In the rows, zero is written as 128.
T: 3 groups of rows, each row roughly a mix of its group's hidden directions; some rows fit no group
T (117 x 10)
[[110 126 129  95  96  78 164  76 142  97]
 [119 127 124 146 154 127 120 187 161 194]
 [ 93  97  87  90 129 149 147  65 132 135]
 [ 97 131 149 159 147 148 138 201  97 153]
 [175 117 103 143  96  62 108 131 109  98]
 [ 85 152 120 146 110 113 142 180  97  73]
 [ 77 171 132 110 169 132 128 117 172  88]
 [142 147 120 129  73  63 127  95 113  97]
 [151 124 106 125  88  74 123 107 108  68]
 [175 100 151 152 140 124 113 147 129 201]
 [133 131 194 143 148 187 122  95 113 145]
 [168 174 129 151 129  73  86 133 114  97]
 [ 77 128 134  91 129 199 154 137 117 115]
 [179  97  93 130  97  73 103 107 114 137]
 [109 130 185  77 140 122 163  81 145 128]
 [117 142 155 117  99  83 137  57 121  99]
 [120 120 124 151 140 167 163 181 160  76]
 [180  83  98 136 123 121 118 113  93 181]
 [ 93 156 189 140 148 155 166 160 146 109]
 [ 86 110 112  81 144 137 187 110 150  98]
 [159  94 142 111 123 143 100 132 104 205]
 [124 102 131  74 137 153 123 112 134 202]
 [120 137 127 147 113 114 120 200 176 168]
 [145  66  86 127 149 163 138 146 132 173]
 [148 150 113 100  97  57 122 101 108  94]
 [183 105 109 151 107 110 100 159  82  95]
 [152 165 121 125  75  67 105 123 134  97]
 [ 72 133 148  89 135 165 167  93 152 145]
 [177 122 122 115  96  97  87  91 121 178]
 [ 92 130 171 110 130 143 177  93 151  80]
 [178 105  91 162  67 134 107 139 111 117]
 [146 172 141 176 176 138  95 160 111 103]
 [118  99 151 117 173 182 145  92 152 165]
 [ 98 133 165 103 148 152 149  84 157 183]
 [129 100 116  85 141 134 114 114  99 205]
 [141  89 114 107  83  61 153 113 146 137]
 [ 74 125 142 106 171 123 164  91 168 147]
 [136 188 180 109 122 106  99 105 165 116]
 [ 82 186 118 154 133 101 116 128 120  74]
 [147 119  76 185 109 152 100 145  91 106]
 [142 126 114 169  61 108 122 184 121 125]
 [168 105 160 125  98 123 124 157 150 197]
 [172 108  90 152  84 104 109 173 111 151]
 [121  66 113 112 121 154 151 118 145 193]
 [149  82  93 147 120 163 106 180 103 156]
 [141 188  90 137 184 125 106 133 135 162]
 [168 121 144 152  75  71  92 138 114 129]
 [120 133 166 138 151 203 127  86 116 150]
 [ 83 176 132 101 143  93 145  94 162  95]
 [120 154 167  96 108  85 142  68 136 103]
 [150 133 201 137 137 152 119 128 105 182]
 [168 122  94 127  87 107  78 143 131 178]
 [163  85  90 112  82  85 124 160 110 127]
 [114 156 158  83 117  91 142  80 163  96]
 [165 109 124 161 101 103 116 201 136 149]
 [149 169 133 170 144 136  90 160  99  77]
 [130 138 120 145 135 190 103 141  81  75]
 [ 93 189 160 108 159 103 129  83 138 131]
 [119 149 128 122 151 164  96 104 153 203]
 [128  72  90 157 116 156 154 154  79 133]
 [ 94 134 131 104 121 115 168  62 135  82]
 [116 141 126 125 144 116  71 165 102 192]
 [125 143 160 141 196 111 145  69 132 127]
 [176 100 146 160 111 111 110 150 141 193]
 [ 94 127 155 128 183 179 151 101 142 162]
 [118 174 116 143 149 117 129  53  96 107]
 [ 88 145 152  97 172 104 150  67 134 130]
 [158 119  91 152 155 121  93  84 142 184]
 [159 100  80 156 133 145 103 144  70 157]
 [130 170  88 174 145 140 133 171 124  79]
 [145 159  97 157 122  89 114 118 100  62]
 [164 110 104 174 107 115 120 192 118  98]
 [139  93 129 118 133 156 134 208 158 152]
 [162 104  82 152  76  83 125 122  98 138]
 [154 144 111 137  91  63 114 143 122  76]
 [ 79 155 167 105 145 133 169  82 150 107]
 [ 74 138 137  64 137  99 151 104 158 131]
 [ 75 167 133 111 177 127 166 129 145  92]
 [114 103 157 107 143 125 162  70 155 179]
 [ 94 171 144 132 163 114 154  76 105  90]
 [ 89 141 148  89 118  99 152  62 139 107]
 [152 122 142 180 160 176 108 176 103 127]
 [164 117 176 138 148 113 126  76 130 183]
 [141 131  97 140 131 160 141  44 104 117]
 [134  97 121 147 139 200 127 186 135 138]
 [ 76 111 131 140 186 180 153 133 137 143]
 [113 116 101 147 140 192 129 162 107  74]
 [140 156 139  86 121  64 130 119 181 147]
 [147 102  94 118  92  54 139 156 139 123]
 [ 93 173 160  87 165  90 123 123 140 163]
 [ 98 138 178 138 154 176 154 171 150 153]
 [123 144 137 130 122  63 148  72 148  89]
 [126 161 145  98 116  57 119  79 135 141]
 [120 154 164 114 172 106 122  62 119 158]
 [138 130 119 178 117 168 152 117 134  57]
 [105 148 205 123 147 139 144  80 114 139]
 [136  96 133 130 149 186 127 191 134 162]
 [145 156 149 143 148 122 109  59 101  82]
 [ 67 184 145 143 130  86 136 131 145 101]
 [125 153 110 131 164 136  83 178 126 186]
 [111 158 127 104 117  72 137  66 145  98]
 [133 105 116 144 153 193 113 180 116 163]
 [149 107 149 102 116 130  95 108 109 206]
 [140 171 157 153 124 109 114  96 110  60]
 [113  89 101 121 136 182 138 190 121 153]
 [154 119 133  86  65  90 118  88 124 147]
 [119 168 105 138 104  82 146 129 154  64]
 [153 104 109 157 148 176 114 190 112 154]
 [133  95 132 123 135 190 102 152 117 189]
 [140 107 143 135 158 186 113 144  94 186]
 [170  87 120 155 124 196 114 120  97 136]
 [132 105 121 168 153  79 153  75 144  94]
 [ 94  93 138 147 164 184 156 119 149 168]
 [ 83 113 106  98 128 155 162  90 115  73]
 [154 131  66 152 116  98 101 184 136 123]
 [134 111 112 110 167 141 115 139  79 198]
 [ 78 148 145  94 136 109 160  92 169  90]]
one row of each group, then the others: which group is each in?
[ 64 147 104 150 125 120 152 148 118  69]	<24>
[146  81  96 101 106 141 120  66  92 128]	<102>
[ 81 158 124 112 192 174 131 126 125 153]	<28>

[143 165 148 131 117  60 127  87 132  86]	<102>
[137 149  80 140  92  93 108 131 106  67]	<24>
[116 155 134  88 144  68 135  73 113 107]	<24>
[136 142 124 165  99  90 138 148 143  54]	<28>
[148  89 115 125 178 181 122 112 137 177]	<24>
[136  63 155 107  80 167 137 103 132 141]	<28>
[ 75 160 166 109 145 134 164 121 176 150]	<102>
[ 87 119 117 126 113 164 160 133 131  53]	<24>
[ 79 127 162  76 156 149 158  90 134 147]	<28>
[101 131 108 128 140 165 174  81 139  72]	<28>
[146 143 131 181 168 142  96 176 141 167]	<102>
